Small tables with named rows and columns. After each table, cells are looked up by row and column.

lar:
,tarak,biposem,ditatu
daneved,634,454,548
kura,565,508,555
ler,598,553,576
lume,567,485,531
larobik,773,366,547
fezok,315,143,439
kun,626,680,593
bup,602,404,538

bup, biposem: 404
fezok, biposem: 143
kura, biposem: 508
kun, tarak: 626
bup, tarak: 602
ler, ditatu: 576
daneved, ditatu: 548
kun, ditatu: 593
larobik, ditatu: 547
larobik, biposem: 366
larobik, tarak: 773
ler, biposem: 553
kura, tarak: 565
lume, ditatu: 531
lume, biposem: 485
daneved, tarak: 634
fezok, ditatu: 439
lume, tarak: 567
Which row has the largest ditatu? kun

tav:
,dur,zitavo,kupobik
gunekeg,-24.45,72.02,-36.10
nov,50.86,-10.39,6.09
butala,6.60,0.93,9.08
kul,-2.03,10.91,5.73
muf,-90.94,-10.07,6.65
sek,7.84,14.36,4.08
zal,8.20,9.25,6.21
nagedov,4.37,7.48,6.27

What is the dur of gunekeg in tav?
-24.45
What is the zitavo of kul in tav?
10.91
What is the dur of nagedov in tav?
4.37
What is the dur of sek in tav?
7.84
What is the kupobik of kul in tav?
5.73
What is the kupobik of butala in tav?
9.08
What is the dur of kul in tav?
-2.03
What is the kupobik of gunekeg in tav?
-36.10
What is the zitavo of muf in tav?
-10.07
What is the zitavo of butala in tav?
0.93

faz
           rek  piretu   vid    nin
modar    -1499     273  5313   -273
gozi     -2244     -81  6852   -308
fiki      1076    1209  3397   3851
mubo      1586     396  2656   2250
mesume   -4602    3891  3170  -2016
vadozur   -552     270  7025   3808
setazar   -176    1573  2376    815
badug     -937    1472  2385   -811
vikobo   -1230    -364  7663   2151
niv      -1164    -197  4482  -1663
voge     -7097    3502  8494   -361
makota    -516     322  3687   -497
bofufe   -1215    -206  6638   1112
tad       1175    -133  5682   4500

What is the rek of vadozur in faz? -552
What is the nin of voge in faz? -361
What is the vid of mesume in faz? 3170
What is the nin of niv in faz? -1663
What is the piretu of modar in faz? 273
What is the piretu of voge in faz? 3502
What is the nin of bofufe in faz? 1112
What is the piretu of mesume in faz? 3891
What is the piretu of vikobo in faz? -364
What is the rek of makota in faz? -516
What is the rek of modar in faz? -1499
What is the vid of vikobo in faz? 7663
Which row has the largest rek? mubo

niz =
,badimu,visu,kifi,rikaz,nurov
zoni,13,-7,51,81,-32
tude,-10,11,40,-38,-48
puluvad,9,-11,31,52,-58
logi,-42,-8,25,26,-69
mur,-26,-5,28,14,-84
lila,-25,-7,27,12,-78
liv,-14,-14,21,13,-59
kal,3,11,37,-31,-64
vek,-26,-6,27,9,-79
rade,-33,-8,50,80,-34
buf,-18,-6,28,24,-82
vaf,-20,-18,14,11,-26

liv, visu: -14
vaf, rikaz: 11
puluvad, rikaz: 52
vek, nurov: -79
liv, nurov: -59
buf, visu: -6
zoni, kifi: 51
buf, nurov: -82

kon =
          kofa  nuvivo     toz  pelava     led
mosi     39.25  -32.39  -55.64    4.30   51.11
beriluz  39.87  -33.61    2.59   17.13  -55.00
bapufad  40.22   35.95   14.64   20.06    3.66
leb      34.86   41.80  -34.40  -64.73  -13.76
sanu     35.90   33.00  -46.26  -47.14   41.02
mib      41.95   51.50   43.23   48.42   15.93
neb      41.90  -16.41  -35.36   51.88  -45.77
givama   40.17   35.50   13.57   18.52    1.65
neka     38.98  -38.36   17.93   -5.20  -31.69
sufo     36.03   53.73    4.95  -43.84  -57.86
lep      36.63   28.33  -51.28  -37.24   51.88
zilu     38.02  -33.57   25.15  -13.24   -0.47

led of beriluz is -55.00
toz of neb is -35.36
led of givama is 1.65
led of sanu is 41.02
kofa of bapufad is 40.22
toz of neka is 17.93
kofa of neka is 38.98
toz of mib is 43.23
pelava of givama is 18.52
toz of bapufad is 14.64
led of zilu is -0.47
led of leb is -13.76
toz of sufo is 4.95
kofa of neb is 41.90
nuvivo of neka is -38.36
led of neb is -45.77

ret:
,gid,zep,devi,lafopeg,zofizov,pubi,fotepiz
doko,163,50,108,155,64,147,203
fef,144,143,162,152,100,112,175
memu,138,126,221,149,237,117,176
sor,132,174,124,172,254,229,101
puz,152,101,86,186,208,51,7
vinuno,159,144,97,161,188,61,203
tosoru,118,117,174,170,147,129,150
kulik,154,172,155,130,118,171,116
paze,139,219,153,173,128,143,154
nifekin,148,148,122,167,168,97,173
gopar,133,136,57,197,227,233,98

memu, pubi => 117
nifekin, pubi => 97
doko, fotepiz => 203
puz, zep => 101
nifekin, fotepiz => 173
gopar, lafopeg => 197
puz, devi => 86
memu, fotepiz => 176
Which row has the largest pubi? gopar

kagabi
|  | nek | vegoro | dukal |
|---|---|---|---|
| rim | 45849 | 63183 | 46309 |
| dem | 30487 | 50831 | 40144 |
| sesudak | 69912 | 49884 | 57966 |
| gaf | 52248 | 21123 | 50296 |
| lotamu | 39780 | 56116 | 37055 |
| bas | 57177 | 47996 | 60689 |
| zafuv | 42963 | 86581 | 35587 |

What is the dukal of rim in kagabi?
46309
What is the dukal of bas in kagabi?
60689
What is the vegoro of lotamu in kagabi?
56116
What is the nek of dem in kagabi?
30487
What is the dukal of dem in kagabi?
40144
What is the vegoro of rim in kagabi?
63183
What is the nek of rim in kagabi?
45849
What is the dukal of sesudak in kagabi?
57966
What is the nek of lotamu in kagabi?
39780
What is the vegoro of gaf in kagabi?
21123
What is the vegoro of zafuv in kagabi?
86581
What is the vegoro of sesudak in kagabi?
49884
What is the nek of sesudak in kagabi?
69912
What is the vegoro of bas in kagabi?
47996
What is the nek of gaf in kagabi?
52248
What is the dukal of zafuv in kagabi?
35587
What is the nek of zafuv in kagabi?
42963
What is the vegoro of dem in kagabi?
50831
Which row has the largest dukal? bas

